Each path below is one point turned by a fixed rotation once a step. After each direction that follows a path, write how fast that rotation turns it, in degrees each step (0 if it stays still).
Each turn is a multiple of 5 degrees from 10 to 175, or 0.
Each row of a path follows its step; steps can be skipped.

step 0: [ -8 -33  11   4 -12   2  -6  20 -13  40  20   6 -24   1  -9 -25 -20  16
  -1  -6   1  15 -14   6 -28  25 -12   6   5   6  16  33   6 -15  -1  12
  22 -25   7]
step 1: [ -4  14  38  -1 -18   1 -11 -19   0  14 -32   2 -11 -13 -23   6 -23   5
 -16  -9  -1  21 -22  20  -9  -9 -26  28  18 -11  -3   8  28 -18 -27   5
  -4  -7  -3]
step 8: [ 14  -4  30 -24   8  33  23 -24  17   7  -4 -30   3   2  25  12  -3  -7
  21  14 -24   9 -14   4   5 -25  13  -1   6 -13  13  32  15  11   6  11
  -8 -16  -4]
step 11: [-23 -21  -4 -41   2  -7  10  18 -22 -16  -1  -9 -15  17   1 -13  14 -11
  21 -27  14  -4   5 -39   7  12  17  -6  20   7  -4  20   2  11  -1  19
  -8  16 -21]
step 13: [  2 -27  17 -25 -26   9   8 -20 -14   6   0 -18  -3 -31 -12   4   2  25
 -12  -1   0   9 -16 -14  10  18  -4  -4   8 -13  23  21  -7 -26 -19   0
  36 -10  24]
step 14: [-40 -12  27  -2   8  21 -19 -28   0   7   9  10 -14  -4   1  11  -5   6
  -5  10  28   5  10 -13  -6   8 -16  32   9  -4  18  21  20  -2 -22   4
 -25 -15  22]
step 16: [-13  -7   2 -13   5   4   7  18 -22  -4   8 -32 -17  -3  26 -38  -8  -7
 -30  -9  21   5  10   3 -11  -8  23 -21  -3 -16   6 -27  32 -11  -1  -4
 -16   9  20]
step 19: [-10  -9   4 -13 -12  -4 -25 -28  -2  26   5 -21 -30  -9   2 -15   5 -15
  -2  -4   6  28 -16  35 -12  26 -24  16 -11  -7  -9   1   6  -6   7  10
  10  -7 -37]
Speeds:
[ -4  -4  -2   8   0 -11  -2 -11   0  -9   6   8   1  15  -8   2   2  -1
   3   9   8  -6  -1   6  -5 -11  -7   0  -4  -4  -3  -3  -6   0  -5  -6
   3   1   0] : 140
[ -5   1   0   6 -10  -4  -7  14  -1   7  -2  -3  -5   7  -9  -3   8  -4
   6 -14   1  -3  -6   1   5  -2   4  -8   5   2  -7   5   2  -1  -3  -3
   9  -7   2] : 60
[  3   8  -5  -6   2   5   9   6  -8  -1   4   8 -11   6  -6  -8   0  -2
   2  -5  -7  -4   3 -13  -4  -4  -6  -1  -6  -2   5 -11   7   4   6 -10
   0   1   1] : 60
[  2  -1   4 -10  -4   3   2   1  14 -13   0   2   0  12  13  -3   4  -6
  -5 -12   6  -1   6   6  -8   4   0  -6  -1   0   2  -2  -3  -3   5   3
   3  -3  -6] : 85
[ -1  -1   2  -7   5   5   8  -3  -8  -7   0   3  -1  -5   1  16  17   2
  12   0   0  -5   8   0   5  -7   5 -10   0   3   2   8  -5   2   0   3
   0  -2   2] : 20
[-12  -7  -8  -2  12   3  -4  -2  -1   1  -3   9   7  -1   1  -9  -3  -3
   7  -1   4  -4  -8  -1  -8   2   2  -1   3   3   4  11   7   9   5  -1
  -6 -12  -6] : 130
[  1   1   8  12   7   1   0   3  -3  -1  -4   2   0 -12  -2  -7   6 -10
   2  -1   1   1   6  15   2   4  -8  -6  -9 -13  -2   2   6  -2   9  -1
  -1   3  -2] : 25
[ -6   4   6  -8   3  -2  -6   1  -1 -11  -1   6   4   0   3  -2   0 -11
   1   5  -7  14   2  -9   4  -5  -3   5   9  -3 -13   6   2 -10   2  -6
   1  -3   7] : 115

step 4: [ 22   0  25  -3   9  37  14  -6 -25  24   7 -13  10  27  -6  -2  51   9
   2   1   6  -1  -6 -38 -27   7 -15 -22   5   4 -10  -8 -11   4  11  22
 -29   4  11]
step 5: [-18   0   5   2 -22 -11 -14   0   4  38 -24  -4  31  -4  16  14  -1  11
 -28  33  13  14  12   0 -28   7  12 -10 -21  30  -2 -23   5  -4  29  11
  33  -7 -19]
step 7: [-16  -6  16  26 -14   3 -14 -12 -45  29  13  -8  12 -12  -9  21 -35   2
 -20 -20   3  -2 -21 -17   6 -13  16 -18  -9 -39   5  17  25 -19  -5   5
 -25  -9   1]
step 9: [ -4 -24 -17  -9  26 -18  -5  -5   1  22 -14 -34  -8  50 -12   2  14 -11
  -3 -42  14  -5  -1  -9  21   1   6  29 -21   9   6 -12  16  -6  -6  20
   1  24   1]
step 10: [  5  -4  31  33   5  12   4  -3  25  19  12  -2  -9 -11 -12  23   9 -26
 -17  14  11  -9  -5 -23   0   9  15 -33  21  39  13 -30  -7   7 -21  20
 -11  17  25]
step 15: [-15   9 -36   7  14  13 -29 -19 -22  33   3  -7 -13   8  -5  22  16 -23
   1 -14  45   3   9  -7 -22 -13 -20   1  11 -11 -43 -17  10   9 -19  13
  -1  15   4]
step 16: [ 32 -27  -2  37 -14  -9   9   2   5   4 -39 -17   7 -40  10   6  13 -18
 -37  -4  32   8   3 -19  18  21 -13 -15  -8  26   0  17  13   6  11  -3
   4  -5   7]
step 17: [  0   2  27  -5  11   9  -2 -11  -1  24   2  -4  17  -6  -5  -6  43  27
  -3  17 -26   7 -10  -2  27  44 -12  19   0 -13 -28  -8  33 -25  -6  14
  -9  20  13]
Speeds:
[ -2   5   2  -5   1  -3   6 -12 -11  -5  11  17   2   4  -1  -3  -3   0
  -5   1  12  -2  -8  -3  -3   4   5  -5   9  -2  -4   4  -2   2   0   2
  -8   1  -8] : 100
[  6   8  -6   1   1   3 -10   6   8   3   5   5  -5   2   0  -8  13   0
  -3   6  -2  -8  -8  -3  -5  -9  -6   3  -1  -6  -2  14  -4   0  -4   7
   2   9   2] : 160
[  0 -10 -13  -2  -1   1  11  -6 -10  12   4  -5  -5   4  -3  -4  -2   8
  13   3  -6  -6  -8   3  -1   7  -3   2   2  -1   5   1   4   3  -2   7
   0   0  10] : 135

step 0: [ 23 -12  -3  -5  -3 -16 -12  14  55   9  42  19 -14   5  -1 -12 -16  -9
 -21  -9  -5  25  16  23  15  13 -19  27 -14   8  12  12   8  36   3   9
   8  -6   8]
step 2: [ -1  -9   9 -32 -39 -43 -39   3   5  -6   6  20 -13  14   7  23   6  -3
  10   0  15   8   4 -30  33  24  -3 -14   4  29 -12   8  17   6 -22  -9
   1  -4   7]
step 4: [  9 -22  22   6 -26 -24  -7 -29   8 -23 -10  16 -27 -21  28   2 -20  19
  -6  29   2  13 -18  -9  25 -29   4  11 -28 -17  14  -8  -2  20  -3 -17
   8 -27   1]
step 6: [ 21 -14  -1 -13 -15  -6 -30 -15  32 -13   4  16   6  36  -4 -14 -17   8
   1   4 -25   4   2  29  16  10 -28  40 -20   1  -2  20 -23  -2  12 -34
   8   9  -9]
step 10: [  2   6   6  20 -38 -28  -4 -34  27   4  -8   4   6  -2  27   0 -14 -14
 -11  18 -33  27   3 -17  14  -2  20  14 -15 -21  32 -13  -1   0  -2  17
  16   1  37]
step 16: [ -8  18 -19  35   3  -8 -15 -42  48  11   6   4   4  -1  -5  -3 -16  -1
 -22  17  -3  30  -7   4  13  -8  -3  12   0  20   6   7   0  -6 -19 -14
 -18  18  44]
step 17: [  4 -25  -2 -23 -21 -41  18  28  21  -3 -13  14  -4  -6  -4   5 -12  -9
  -9  17 -10  30   4  -9   4 -16  -2  26 -19   0   2  19 -30  50  11   0
 -17  -9  -9]
step 20: [ 36  10  15  26 -23 -23   4 -16   3 -21  -9  27   2 -14  -3  -5  37 -14
 -41   0  -9  15  -5  -4 -26 -31  -7 -11   6  -2 -10   8 -12  -7  -2 -19
  23 -30  15]
Speeds:
[  7  -3   6  -4   0 -10   5   0   4  -3  -2   2   9  -6   4  12   4 -10
   5   7   5  -2  -6  -8  -7  -9   1  -3   0  -5  -8   0  -5  -4  -2   5
 -14  -8  -3] : 115
[  4  11  -4   5  -6   6   4   6   9  -4   4  -3   2   8   1  13   3   3
   1   0  -1 -13   4   5  -5  -3  -1  -2  -2   3   9   6  -5  -5  11   5
   5  -6  10] : 145
[ -8   4  -1  -3  -9   7 -13   3  -1   6 -11  -1   1   5   1   4   1  -4
   9  -2  10  -4  -5   6  -7  11  -3   2  -5   9  -4 -10   1   0  -5  -5
  -6  -5   0] : 110
[ -2   2   5   8  -6  -4  -1  11   3  -9   4   2  -4  10  -5  -8   6   4
  -1 -11  -2  -1 -12 -11   2   0  -2  -1  11   0  -4  -5   7 -11   0   0
  -1  -7  -2] : 60

step 0: [  4   4  -9   3 -25  13  17 -35 -35   7  10 -21 -35  -5 -16  -5 -14   4
 -21  44  -9   7  15  11   7 -10 -14  -8   8  -1  -7   4 -38 -14  -1   4
 -14 -25  -2]
step 1: [ -5  -8 -32   6  -3  14  19  -5   5  -7  21   4 -19  -2   3  -6  -9  12
 -15  43 -20  -5  -1  -6 -16  -1   9  35   2  39   6  35 -26  26 -12  -3
   3  -6  -4]
step 2: [-39   9  19  30  -5 -10 -17 -11   9  -4 -12  11 -27  -7  13 -32  -9   4
  -1  12 -10 -23  15  -7  -8 -29 -12  10   9  25 -16  40  -6  21  14   1
  19 -20 -11]
step 3: [-11  18   6  10   1  -6  10 -26  26  -3 -13  -4 -29  -1 -17 -12  19  -9
  19 -13  -5   6   8   6 -40   1 -35   7  -6  39  29   3 -10   3  22  10
  18 -20  15]
step 4: [  0   5  -2  32 -15 -16  35   0  40 -10  -2 -31   6  13  -9   3  -3   2
   7 -12 -11  -6  -7  -2  19   7 -11 -10 -19  25  10  12  30  25  12  -7
  23 -28  27]
step 6: [  4  11 -11  24   5  27  16 -39   5 -16  -2 -15  12 -22  -3  37  17 -19
  -3  11  -8 -28  -6  -3  24 -18   1  17 -28   1  28 -29 -18   4 -13  -2
  -3   0  -3]
step 12: [  0 -25  11  -5   7  32   1   1  25 -10 -12  -5 -11  28  -4  -2  41 -28
  21  21 -19   6   6   6  -6  -7   0  20  -3  14   0  30 -29  16 -12  25
   3  23  19]
step 16: [-10   4 -18   3 -24   2   6 -16 -12  -1  16 -37 -19   5  19  -8 -16  12
  -2  35   5 -17  14 -21  -3 -22   0   5  13  10   6  13 -27  -3  -1 -32
 -19 -25 -36]
Speeds:
[-9  6 -8  9 -3  6  6 -5 -7  4 -6  7  2  0 -1 -5 -5  6 -2  5  7  6  6 10
  0 -3  0  7  0  5  1  1 10 -1 -3  1  0 18 -5] : 55
[  3  -2   8  -1  -6   0   1  -7   5  -3   0   0   2  11  -4  -6  -8   8
   8  -4  -2   5  13   2  -7 -10   4  -7  -1  -4  -5   3  -9 -13   0 -10
  -7   2  -1] : 160
[  3  -2 -13  -4   4   4  -1  -1   5   7  -3 -15   8  -2  -4   6  -1  -7
   1   9  -6   4  -1   3 -11   1   1  -1  -5   4   2   9  11 -12   1  -5
  -2  -4  -2] : 120
[  3   4   7  -1  -4   4   2   7   0   1 -12  -5  -5  10   1   7   2  -3
   8  -6   1   2   5  -3   4   0   2   6  -9   5   1  -2   2  -3  -5  -3
  22  -1  -6] : 40
[-10 -10   3  -3   3   4   9  10  11  -4   5  -4  10   4   5  -5  -6   8
  -3   2  -3  -4  -5   0   7  -1  -3  11   7  -8  -2   7   5  -1   2  -6
   9   2   4] : 130

step 5: [  7  -4   7  -3  -5  -7 -13  11  10 -36  -9 -25 -15 -11 -10  24 -30  -1
 -31 -21  10 -33  -2  11  16  -3   3  20 -11 -16 -40  -8  -7  30 -31  -3
  -4   1 -21]
step 9: [-18 -24   0 -12 -18 -21  -8  -9  39   9 -20  -8  17  14  -7  39 -12  12
  12   3 -12   1  10 -23  25 -38  -3 -17 -24   1 -27 -17   3 -11 -13  13
  -6  15  -2]
step 11: [ 18  -8 -19  -5 -20  -7  16  -9 -11  -9  12 -21   5  -9 -16  24  21 -26
   8  -6   3 -14 -15  12  35  -8 -34  -2 -17   7  38 -28  11 -19   7  17
  11  29 -18]
step 12: [-17  21   0  41  -1 -23  -8  -3  18 -30   4  15  26 -16  -3  21  19  -9
 -25  11 -14  30  -1  10 -18 -30   9  10  12 -19  -5   6  29  11  10   7
 -28   1   3]
step 13: [ 40 -16   3  -3 -15  -2 -19 -25  12 -14   1   4 -12  10   0 -17 -16  25
  18 -17 -24  -2 -10  -8  20  -5 -35   9  -3  23 -24 -26  21   8  25  -2
 -28   3 -27]
step 16: [  6 -13  17  22   5 -32  17 -34 -15  -6 -22  23   5   0 -16  -8  50 -11
 -10  10 -22 -33   0  -9 -10  -9 -10   8  -6 -18   5 -23  -4  -3 -15   8
 -14 -20 -19]
step 18: [  2 -22  -2 -14  10  18 -51 -16 -25 -17   7  15  10 -11  19  -4  40 -17
   2 -16 -15   2  -1  -7   5   9  12  23  11  22 -23  -7  -1  16 -21  32
   1   6 -23]
step 19: [-11 -19   1  16 -18 -25  -4   9   8  -2  13 -12  40  28 -31   4   9 -10
 -22 -24  12 -29 -12 -23   8  24 -28 -11  16  -6  -6  -1  -6  21  15  -8
   8  17  29]
Speeds:
[ -2   4  -8   1  -6   6   0 -10  -7  -8   9   5   3   0   7  10 -12  -5
  -6  11   1  -3  14   0   2  -2  -2   5   1   5  -1   2  -2   1  -9   7
   3   5   5] : 115
[  5   1   4 -11   0  -5  11  -2  -1  -2  -5   4  -8   5   7  -4  -4   0
   4  -8   1  -3   6  -4   2  -9   0  -1  -2  -2 -15  15   7  -4  -1   2
 -12   1  -2] : 95
[ -1   5   3   9  13  -6  -4   2   5  -6   0 -14  -6   1  -9   0 -11  -6
   0   3   5   9   4  -6  -4  -1  10   2   6   3   0   7   6   6  -3  -3
   0   8  -3] : 145
[  5  -5   3   1   3  -7   6  -2   1   4  -6   1 -14   2  -6   8   2  10
   3   4   6  -3   4   6  -8  -7   3  -8  -1   0   4  -5  -6   0 -13  12
   8  -3   2] : 60
[ -2  -1  -3   6   5   5   1  10  -2  -8  10  -3   3  15   5  -4  10   0
   3  -1   5  -2   5  -1  16  -9   6 -10   5  -4   1  -5   1   1   1   8
   0  -2  -2] : 45
[-11  -3   7   4   9   6   2  -3  10  -3 -12   5  -4   1   2  -4  -8   2
   5   7  -6  -4   9   1   7  -1  -9  -1  -7   8  -1  -5   2   9   6  -4
   0 -11   0] : 100
[-2  5  4 -4  3 -2  7 10  5 -5  7  9 10 -4  9 10  2  7  8  1 -3  5 -7 -5
 -8 -8  5  0  2 10 -5  2  3  3 -2 -5 12 -1 -5] : 135
[  8   1   3   1  -8  -1  -2   5 -13  -5  -2 -11   1  -1   9 -12  -2   4
   6  -4  -1   9   8   4  -6   4  -2   7  -8   2   0  -8   5   9  -6   4
   3  -6  -7] : 145
